One turn moves every row onto another: examples first, then more rows asked:
J423: [  8   6  -1  -1  -3  12  -4   2  -7 -13 -10   7  11   4   3  -3   6  -5
   1  -4  -2   2  -9   9   0  -1  21  13   4   7  12   5  -5 -12 -14   6
  -7  -4  -2]
J445: [ 10  17  -1  10 -14  -9 -21  13  -4   5 -11  10  -9   3   6   2   0   4
  11   7   0  -5  -9   1   6   4   3  13  -5 -14  -8  13 -12 -14  -8  -2
  -7  -1   3]
J803: [ 10  -3  -1   8  -6  -5 -21   0  -1 -10 -11  11   2   4   5   1  -1  18
   0   6   4  -6 -22  -6  -3   6   9   8   6  -8  -2  10 -12  -7  -1  11
  -7  -6   6]
J897: [ 17  16 -10   6 -16 -11   4   8   0 -10  -8   7   5  -1   1   1   5   7
   2   6  -5  -5 -11   7 -15  -1  -4   5  -8 -12   8   3  -5  -3 -28 -12
  -7   8   2]
J554: [ 13  10 -12  13  -8  -7   3  -1   7 -17  -7  -1   8  -8   4 -10   5  11
   0   3   7   2   6  -9   1   0   6  31  -9 -10  -2   0  -4  -1 -20  -4
   5   0   6]
J398: [  9  13  -5  15   5  -4  11  -9   9  -5 -13  10   5  10  13 -10  13   3
  13   1   8   6   5  -4 -15   9   3  13  -9 -10   2   5   2 -16 -18  -2
  -4   1  11]
J566: [ 11  11  -6   6  -5   1 -19   0  -5 -11 -10  16   6 -12  -1  -4  -6  14
   4  12   0   8  -2   7   7  -3  15  10   1 -11  -4   9 -15   6  -9  -6
 -10  -2  -5]
J18: [  8  15   7   2  -6  -2  -1   5  11  -9  -8   5   5   4  10   2   1   7
   4   0   2   1 -11   4 -21   9   3  -7  -3 -20  -2   5  -6 -17 -23   1
  -7  -3  -4]
J758: [ 19   7 -10  21   4  -4  10  -2   0 -24   4  20   8   1   2 -13  -3   7
   2   0   9   2   2   3  -9   2  -4  10 -15 -12  -3  18  -6  -9  -3  -9
   1   0   3]
J120: [ 20   3  -2   5  -9  -6 -15  -8  -6 -10  -9  10  -2   2   8  -6  -6  -6
  -6  18  -3   6 -12  -3   6  -7   2   5  -7 -12  11   9 -13   0  -1   3
 -10  -2  -3]
J893: [ 11   5   5   7  -9   7  21   1   3 -11  -9  14   7   4   0  -9   1 -11
   0   4   6  -6  -2   0   3   9   9   3  -1 -14  -5   2  -2 -19   3   3
   1  -2  -6]
J838: [  3  19 -16   4  -8  -6  -4   8  -4  -8 -13   7   8   9  -2  -5   3   1
  -3   7 -10   1   4  -3  -9  12  -3  20 -12   3  -8   5  -4  -9  -8   2
  -1 -16  11]
J518: [  2  15 -19  22 -10   4 -11  10   0  -2  -9  13   3   1   5  -1   8   3
   1  -6   6  -4  -6   3  -6   4  16   7   8  -1   8   7 -15  -9 -17  -6
 -12  -6  -8]
J8: [ 11  17 -13   5  -7   1  21  -2  -3 -19 -12  14   8  -4  -4 -10   3  -4
   0   7   3  13  -6   2 -19  10   1   7  -6  -9   8   8 -10 -16 -15  -1
   4  -5   9]
J22: [ 10   7  -1   9  -9  -4  11  -1  -1  -9 -10  15   3  -2 -19  -5   3   6
  -1   3   0 -20  -5  -4  -4   5   3  13  -9 -15  -2   6   0  -8   3 -13
 -11   0   5]
J876: [  4  12  -1  12 -10   5  -3  -5   0   3 -20   3  -9  -4  -2  -3   5  -5
  -2   3   6  -3 -11  -1   3   2  23  18   0  -5  -3   5 -12   3 -10   6
  -5   4   3]
J360: [  1  16 -13   8  -7  -5  -2  -5   2   2 -13  18  18   7   5 -16   2   7
  -3   6   6  -3   8  -3  -5   1   9   5  -9 -10  -4   6  -4   2  -8  -5
 -22   5  14]
J527: [ 14  -1   2   4   5   4  -1  -2  13 -12  -4   2   5   3  10  -9   7   9
  -5  11   9   7  -4   0  -2   2   3  15   3 -24  -6   5  -1   5  -8   2
  11   0  -1]
J26: [  6   9 -12   4 -17   4 -12  -3  -7  -6   0  11  -7  -7  -2  -8   0 -13
   5   3  -2   2   2  -3   6   6   9  14  -3  -9  10   7  -6  -6  -3 -16
  -2 -10  -7]
J650: [  1   8  -7   1  -5  -7   4   8   2  -9   1   3  -3   5  11  -8  -5   1
  -9  14  -7   7   1  -5  -8   4  -7   6  -2 -10  -5  18 -10 -17  -1   2
   3 -18  -3]
J663: [  2  -2  -1   5 -16   2 -11  -1  -3   2  -5   2   1   7  13  -7  -3  -8
   8  -8   7  -3  -9  -6  -2   2   9  13   8 -10  -2   6  -3 -14 -14  10
 -11   4   8]
J472: [ 11  10  -3   7  -7  -2 -11   8  -5 -17  -4  10   9  -1   8  -6  -2   3
  -2  -2   9   5  -5  -5   9  -7  10  14  -5 -11  19  12 -11 -25  -4  -8
 -12 -10  -7]
J426: [  9   6  -3   8   7  -4  12   2   1  -8 -16   7   8   9  -8  -5   5   6
   2   7  10   9  -8   0 -16   8  -8  18   0 -11 -19  13  -3  -6  -5   3
  -9  -3   7]
J241: [  4  10  -6   7   0   1   3   0   2  -8  -8  12  16   9  17 -12   1  11
  -8   0  10  10   3   5  -7   0  19 -10 -13  -8   3  12 -10  -5   0  -4
  -2  -4   0]
J967: [  9  12  -4  -6  -5 -11   6  -8   3 -11  -2  16  -1   4   7 -11   5   8
   0  17   2   9  -6  -3 -14   8  -4   3 -12 -10  -6  24  -3  -5  -8  -9
  -8   8  12]

J22 goes to J360
J893 goes to J241
J423 goes to J472
Now these:
J398 goes to J8
J876 goes to J518

